One vector is turned by the same rotation once a tick. Each row is the vector after some number of ticks, and that number follows the row.
The counts run from 0 to 694.
[-33  16   0  20   0   8  10  -8  38  -8] -> 623
[ 35 -26 -18  -8   6 -11   3   0  -3  31] -> 169
[-16  18   5  -8   3   3 -10 -41  31  11] -> 99
[  8   5 -43   4  18   2   0 -19   1 -26] -> 275
[  8 -24  24 -35  24  -7  18  10  -1   8] -> 684
[-26 -24  36 -15   5  -2  14   3  16  -7] -> 497
[  3 -13  -3  13 -31  17   1 -38  20 -15] -> 125
[-13  24  16 -19  -7   9  27 -21  29  -7] -> 286
[ -4   3 -16  14  47  -1  12  22  -2  -2] -> 426
[ 14  33  24 -17  -7   2   7  35  -7   8] -> 212
[ 27   6 -17  24  32  18  -3  -8  -7  16] -> 247
[ 13 -23   2 -18   1 -13  38  28   0   5] -> 163
[  1   2 -11 -18 -28  -3   8 -36  31  -3] -> 672
[-34  22   3  25  -7  -4   2  18  34   5] -> 233
[-12  -6  24 -32 -13 -14   8  28  -4 -17] -> 342
[ 15  30  16 -19  10   1   5  36 -17   8] -> 214
[ 20  20 -20  -7 -23 -15 -29  -5   4  22] -> 18
[-17 -30 -10   3   7  -8 -19 -34  22  -4] -> 305
[ 11   8 -16  13  27   9 -37  -9 -23  -7] -> 66
[ 33  -8 -18   9  14  -7  -7   9  -2  40] -> 560
[ 19  14 -30  -8  32   1   7 -30   3   6] -> 92
[ 22   7 -38  28   4   4 -17   9 -16  -8] -> 587
[ 34  -8 -16   2  16  -9   4  20  -7  35] -> 558
[-28  41  19  -4   0  -3  -9  11  20  -1] -> 416
[  8 -28  19 -32  26 -10  17   9  -4   9] -> 685
[  8  -4 -37  26  19  -9 -10  16   6  16] -> 40
[-24   4  34  -6  -8  14  -4 -14   9 -32] -> 651
[  4   4 -34  33  15   7  -4 -19  17   9] -> 433
[ -5 -30   3   0  39   5  19   3  -4 -16] -> 113
[-20  21  30  -1  13  17  -2  12  -6 -31] -> 263
[-28 -20  39 -17   0  -5   9  -1  19  -5] -> 496
[ 10   2 -31  -2  31   4   4  -3 -17 -33] -> 272
[ 20 -25 -15  14   6  -5 -13  31 -25  -6] -> 193
[ 23  31 -27  -2   0  -4 -30 -10  -1  16] -> 407
[ 21  -8  34 -29 -12   1   8  24 -19  -5] -> 526
[-17  25  26  12  -8  18 -21 -17  12 -10] -> 258
[ -9   5 -11  11  46  -2  14  28  -1  -2] -> 425
[ 11 -24 -18 -23  12 -24   9  29 -11  -8] -> 348
[ 20 -43 -27  11  -9  -3  -7 -17  -1  -6] -> 510
[ -9  16  -3  -7   6   2 -10 -46  28  10] -> 98
[ 19  18   5   8  -7  10  17  45 -16 -10] -> 396
[ -4  -5 -26 -11 -20 -28 -33   1   5   2] -> 539
[  2 -22  16   4   7  -4  -6  44 -23  -6] -> 189
[-2 18 41 11  9 32 15 -2  8 -6] -> 445
[ 12   2  -7  15  -6  -7 -33  -7   8  38] -> 565
[-32  16 -15  19   4  -3  -8 -17  36  -4] -> 620
[-30 -18  39 -18  -6  -5   5  -7  24  -1] -> 495
[ -7  15 -32   3  38 -11 -23 -13   4   3] -> 614
[ -4 -10   8 -19  21   6  20  12 -14 -44] -> 658
[ 22 -14 -36  20 -15  -7 -21  11 -15  -4] -> 197
[ -5  50  19  -2 -17  13   3   9  10  -3] -> 599
[ -1  48  13   3 -20  13   0   4  13  -3] -> 598
[ 27   9 -18  26  28  17  -9 -14  -4  15] -> 248
[-10  20  26 -23   1   9  33 -10  22  -6] -> 288
[ 15 -24 -41 -10   0 -27   0   8   0   4] -> 352
[ -9  10  22  19 -19  -1 -34   1  18  23] -> 569
[ 10  -5  38 -19 -35   9   8   8   1  -4] -> 522
[ 12  -5 -34 -14 -18  -6   5 -39  19 -12] -> 669
[ 16  24   7 -18  23  -4   0  36 -19  13] -> 216
[  3 -14  14   2 -27  -9 -29 -15  20  30] -> 177
[ 13  14 -24 -10  23   3  -2 -38  14  11] -> 94
[  6  25   5 -18  42   2   3  21 -13   3] -> 607
[-29  20  10  24  -7   2   8  21  29   1] -> 234
[  7  -6 -26  16  33 -14   0  33  -5  11] -> 37
[-12  12  12 -17  -6   8  35   2  11 -36] -> 471
[ -1 -26  25   1 -10  16  32   9   6 -24] -> 316
[ 10 -10 -32   3 -28 -22  -7  -7  23  19] -> 357
[-16  13   8  24 -38   6 -13  23   8 -12] -> 389
[ 33  19 -10   5   8   8  11  33 -22  -4] -> 399
[ 18  -7  -2  -6   7 -11  28  41  -1  22] -> 554
[-17  13 -31  10  25 -11 -24 -19  16   2] -> 616
[ 26 -19   5 -34  19  -1  -3  -2 -26 -14] -> 140
[ 10 -17   6 -23  47  -3  12  -9  -5   6] -> 296
[  8  -6  29  -9 -44   8   2  -4   8  -3] -> 520
[ -3  -9 -13  28 -15  -7 -46   4   2   6] -> 383
[  9  29 -27  25 -25   8 -18 -10   5  -3] -> 592
[ 17 -18  18  -1  20  -5  -5  29 -18  24] -> 373
[ 3  9  9 23 21 13 31 31  7  4] -> 240
[-32  18  -9  20   2  -1  -4 -14  37  -5] -> 621
[-19 -10 -12 -19 -28 -24 -18 -15  21 -13] -> 151
[-18   4  -2  -3 -38 -20   0  22  26   0] -> 545
[ -2   6   7 -17   3   8  40   9   6 -31] -> 473
[  8 -36 -21  10  34   7   9 -10  -5 -17] -> 116
[  3 -37 -13   8  37   4  10  -8  -8 -18] -> 115
[ 19  13  14   9  36  20 -10  13 -26   1] -> 61
[ 35 -29 -19 -11  11 -10  11   4  -2  27] -> 168
[ 13  15 -24  15 -40  -2 -21  -1   5   0] -> 202
[  7 -42 -13  -8  20 -22 -16 -13   1  10] -> 691
[ -3  -7  36 -33  -3  -2  30   4  14   4] -> 680
[  7  37 -18  -4  -4  -6 -33 -14   8  18] -> 409
[  9 -16   5   1 -24 -11 -29 -17  18  32] -> 176
[  3   2   8  -4  -9 -12  32  46  11   9] -> 551
[ -2  13  31 -28  16   8  32  -4  11  -1] -> 290
[ -5 -15   9 -21 -11 -11  38  28  14  -4] -> 160
[ 39 -31  -5 -10   4  11  15  -5 -21  -9] -> 323
[-19  28  24 -13 -14 -13 -12  27  14  14] -> 26
[ -2   0  19 -27 -38  -9 -24 -20   9  -7] -> 335
[-18  30  19 -12 -19 -15 -19  19  17  16] -> 25
[ 30  -9  -6  12  35  22  16 -16  -9   4] -> 636
[ -2  10 -26  37 -10   0 -11  -6  24  22] -> 45
[  8  -7  13   3 -26   0  19  45 -12 -17] -> 4
[-18 -34  32 -13  12  -3  20  12   7 -12] -> 499
[  9 -14 -28 -18  -6 -29 -32   0 -11   0] -> 536
[ 10  31  21 -18   1   0  10  38 -10   9] -> 213
[-12 -15  41   2 -14   1  -9  36  -4   0] -> 185
[ 15 -17 -25 -21   1 -25 -31   4 -15   0] -> 535
[ 19 -33 -24  14 -21   1  -8 -24   9  -3] -> 512
[-12  12  15  -3  27  15  10  15 -16 -34] -> 266
[ -9 -38  23  -5  21  -1  20  16  -2 -13] -> 501
[ 12  17 -18 -10  34 -15 -17  16 -15  19] -> 220
[-18 -20  23  -3  36   7  20   7   4 -16] -> 110
[ 22  13 -25  -9  34   5  24  -4  -4  -4] -> 89
[ 15 -26 -31 -16   9 -24   5  21  -9  -4] -> 350
[ 17 -29 -16   9 -33   1  -9 -25  10  -6] -> 513
[ 11  -6 -37 -16 -11  -7   4 -34  11 -13] -> 668
[ -1 -35  -7   8  39   5  12  -2  -6 -18] -> 114
[  8  -1  -2   8   6  19 -26 -49   5  -3] -> 643
[ 41   3 -28  -7  -5 -11 -10   9 -16  10] -> 13
[ 14 -25   1   9  10  -4  -9  41 -25  -5] -> 191
[  3   4 -36  36   0  -5 -16   0  18  19] -> 43
[  2 -10 -15  25 -11  -8 -46   3  -3   9] -> 382
[ 25  -9 -22 -23  23  -3   9 -28   2   9] -> 482
[  6 -17 -13 -17  23   2  16   4 -16 -38] -> 660
[ 27  -6 -18 -26  27  -1  25 -17  -4  -1] -> 480
[ 10 -18   3   6 -46   5  -9 -23  16  -3] -> 516
[-32  23  -2  22 -10  -3  -5  12  35   4] -> 232
[ -5   6  14  20 -17  -3 -38  -4  20  28] -> 568
[ 12 -29  20  -2  -3  14  33  12  -6 -22] -> 318
[  4  -2  28  -5 -33  20  14 -22  14 -16] -> 129
[ -4  12 -31   1  23 -22 -37   3   3  16] -> 224
[-2 49 24 -9  1 14 10 14  7 -2] -> 601
[-5 21 34 17 -2 32 13 -8 17  0] -> 443
[ 19 -10  27 -31  -4  -2   2  22 -25  -5] -> 527
[  5   1 -37  32  23   6  -3 -11  12   7] -> 432
[21  6 -5 23 33 18 21 20 -5  8] -> 243
[ 35  24 -28   1   9  -2 -16   4 -15  11] -> 404
[  2  40 -14  -1  -7  -7 -31 -14  10  18] -> 410
[  3  -8  19   1 -33   1  13  42  -8 -19] -> 3
[ -8  -8  12 -17  20   8  19  12 -15 -44] -> 657
[ -7 -29 -13  -4  30  -8 -17 -33   9   2] -> 302
[  8  36  22 -10 -26   3   9  30   2   5] -> 210
[  9  20 -15  14 -47  -1 -16   3   8   1] -> 203
[-11  25   5  -3  10  12  32  18   3 -31] -> 82
[ -1 -19   4 -29   5 -21  11  36 -11 -15] -> 345
[-15 -11  11 -17 -23 -13  30  23  20 -10] -> 158
[ 34  11 -28  -7 -16 -10 -25  -4  -7  19] -> 16
[ 10 -12   9   2 -49   8  -5 -19  17  -2] -> 517
[ -1  -1  16   2 -33  -4   8   9  30  27] -> 363
[ 17 -23 -42  -6  -4 -26  -4   7   4   8] -> 353
[  3  -4 -20  10  34 -16   1  37  -6   9] -> 36
[ 24  -6 -34  21 -21  -6 -25   9 -10  -2] -> 198
[ -1   6  -9  -4  36  10   5  11 -18 -36] -> 269
[ 34 -26 -21  -4   3 -13  -3  -3   1  31] -> 170
[ -8  22  22  22 -12  26   8 -17  23   4] -> 441
[ 38  25 -27   0  12   2  -7  10 -21   9] -> 403
[ 16 -18 -39 -16  14  -4   9 -18  -9 -28] -> 664
[ 10  -6 -14   0  37  10 -24 -22 -18 -21] -> 456
[ -7   2  23  17   9   5  -6  46 -13 -11] -> 578
[-9 15 12 22 12 14 29 33 14  4] -> 238
[  5  33  11 -17  37   5   7  17 -13   1] -> 606
[ 18  -8  -3 -17 -25  -6 -30 -31  -2   0] -> 331
[-22  -9  -9 -19 -31 -23 -10 -10  24 -12] -> 152
[-31  17  -4  20  -1   5   4 -11  38  -8] -> 622
[ -4  20  -2  37 -25  11  -5  -4  30  18] -> 48
[-21  12 -31  12  18  -9 -23 -21  21   1] -> 617
[ 11  21  -8  -6  26  12  35  15  -4 -22] -> 85
[ 22  -4 -14  16   2  -7 -29  -2   5  40] -> 563
[-19  17 -25  15   6 -19 -31  -3  19  12] -> 227
[ 23 -20  13   2  23  -5 -11  29 -20  25] -> 374
[ 16 -26 -13   8 -37   3 -10 -24  14  -3] -> 514
[ 10   4  24   0  38  26   7   3 -18 -14] -> 450
[ -8  10   8 -20   0   8  41   6   7 -33] -> 472
[ -6  23  29  21  -6  27  11 -12  24   2] -> 442
[  5 -17  27 -36  20  -5  23   9   2   7] -> 683
[ 19  -9 -22 -24  18  -4  -1 -40   9  12] -> 484
[ 12  -9   3 -20 -32  -4 -30 -32   4  -1] -> 332
[-30   6  33  -9  12   7   7 -14  30  -2] -> 104
[ -1  -7  13   2 -35  20   9 -31  21 -17] -> 127
[ 27  -9  -9  14  31  21   1 -29  -8   4] -> 638
[15 -2  4 -5 -3 -9 30 44  3 17] -> 553
[ 25 -19 -31  18  -1  -8 -18  21 -23  -6] -> 195
[-19  31   7   1  -3  11  21  15   8 -32] -> 80
[31 -9 -7  0 16 -9 18 33 -5 28] -> 556
[-29  29  -3  13 -18   5 -17  -7  15 -29] -> 75
[ 11 -32 -28  15   5   7  -3 -31   6 -16] -> 120
[-5 48 22 -3 -9 10 10 14  9 -1] -> 600
[ -1  47   8   6 -25  12  -4  -1  16  -1] -> 597
[-23 -15  27  -7  33   7  19   6   5 -13] -> 109
[ 28  14 -21  -8 -21 -12 -30  -8  -2  19] -> 17
[ 16  -4  36 -28 -17   4   8  22 -13  -5] -> 525
[  5  11  35   3  26  32  13   3 -11  -9] -> 448
[  0  44  22 -13  14   9  12  23  -5   2] -> 603
[ 28  -5   1  -3 -12   2  18  43 -22  -9] -> 7
[ 0  3 15 13 23 23 41 10 10 -6] -> 630
[ 27 -31  12  -4   4  17  31   8 -14 -17] -> 320
[ -3  -4 -20   2  18   8 -31 -32  -7 -27] -> 459
[ 21 -13  21 -31   2  -5   3  22 -25  -5] -> 528
[-21  18  10   4  33  -3  13  35   2  -4] -> 422
[-24  20 -18  21  -5 -14 -22  -1  28   7] -> 229
[ -7  -5 -11  28 -21  -8 -43   3   6   2] -> 384
[ 17 -12 -41 -12   2  -8   5 -26   0 -20] -> 666
[  1 -18  -8  14 -24  14  -1 -39  18 -12] -> 124
[ 11  -7 -13 -22   8 -10  -9 -43  20  13] -> 486
[-28  38  19  -4   5  -4  -9  18  18   5] -> 417
[-10  22  22 -24  -6  12  27 -14  27  -2] -> 287
[ 13 -18 -31 -15  17  -3  13  -8 -13 -29] -> 663
[ 18  13 -10  23  14  20 -24 -27   4  12] -> 251
[  5   2 -38  26  35   0   2   0   7   4] -> 430
[ -9  18 -20  16   5   6 -39 -21  -2 -19] -> 70
[ 8 -5 37 -4 -9 -1 13 30  7 28] -> 368
[  6  -4  38 -17 -20  19  19  -8   5 -19] -> 132
[  6   5   2  18 -11  -3 -38  -7  14  35] -> 566
[ 17  26  12 -17  16  -4   4  35 -17  12] -> 215
[  7 -28 -23  19  -1   9  -4 -37   9 -15] -> 121
[  1  -1   2   0 -41 -12   2  -1  32  25] -> 361
[ 20  -3 -37  21 -25  -7 -26   2  -6  -1] -> 199
[-25  20  11  26  -3   5  19  26  28   3] -> 235
[ 1 25 36 18 -1 24 10 16  8  9] -> 54
[ -6   0 -23   2  11   4 -29 -35  -3 -28] -> 460
[ 17  22 -13 -10 -26 -15 -31  -8   6  20] -> 19
[ 32  -5  -5  -4  -6  -2  18  39 -23  -8] -> 8
[ 10  -2 -26 -16 -21  -6   3 -34  22  -9] -> 670
[ 15  -6  40 -26 -24   4   8  18 -11  -5] -> 524
[  4  -2  22 -28  35   4  29   0   2   0] -> 293
[  5 -22  -9 -26  11 -24   9  34 -11 -10] -> 347
[-26  11  -2  -3 -16   7   1 -21  21 -39] -> 466
[ 11  16 -22  -7  32 -21 -27  15 -13  17] -> 221
[ 21 -19   1   7  24  -8 -25  21 -20  21] -> 376
[-20   7  30  -5 -10  17 -15 -27  10 -21] -> 649
[  9  35 -19  17 -26  13 -14  -9  10  -2] -> 593
[ -2  -7  -4 -19  -2  -9 -14 -45  27  13] -> 488
[ 29  -8  -9  11  36  24   9 -24  -9   3] -> 637
[ 37  11 -29  -8 -11 -11 -22   2 -11  17] -> 15
[-18  18  29  -1  17  18   4  13  -8 -32] -> 264
[-10 -14 -21 -22 -17 -25 -27 -20  16 -14] -> 149
[ -6  23   7  36 -20  15  -4   0  29  16] -> 49
[-25 -13  29 -15 -10  -7  -1 -18  29   3] -> 493
[-17   4   5  -5 -37 -20   7  28  25   1] -> 546
[ -8  24  17  15  -6  16 -29 -27  11  -3] -> 256
[ 22 -17  -9 -28   8 -19 -20  15 -26  -2] -> 532
[-26  32   2   6 -14   9  -1   4  16 -33] -> 77
[  8  28  -2   8 -45   1 -12   7  11   5] -> 205
[-32  22  -6  25  -6  -9 -13   9  34   5] -> 231
[ 14  -6 -17 -22   9  -8  -4 -43  12  14] -> 485
[ 27  31 -29   0   7  -3 -25  -7  -8  13] -> 406
[  0   9 -25  36   4  11  -6 -25  26   9] -> 435
[-24 -29  34 -11   9  -4  14   7  13  -9] -> 498
[  2   4   3 -22  12   7  44   6   1 -26] -> 474
[-22  43  10  -2  -8  -8 -22   1  23  11] -> 414
[  1  13 -26  -2  48 -10 -16  -2  -4   4] -> 612
[ 19 -18  -7   1 -18 -11 -22 -17  12  36] -> 174
[-31  -2  35  -9  20   6  14  -5  23  -8] -> 106
[ 11 -15 -36   0 -23 -23  -6  -5  21  16] -> 356
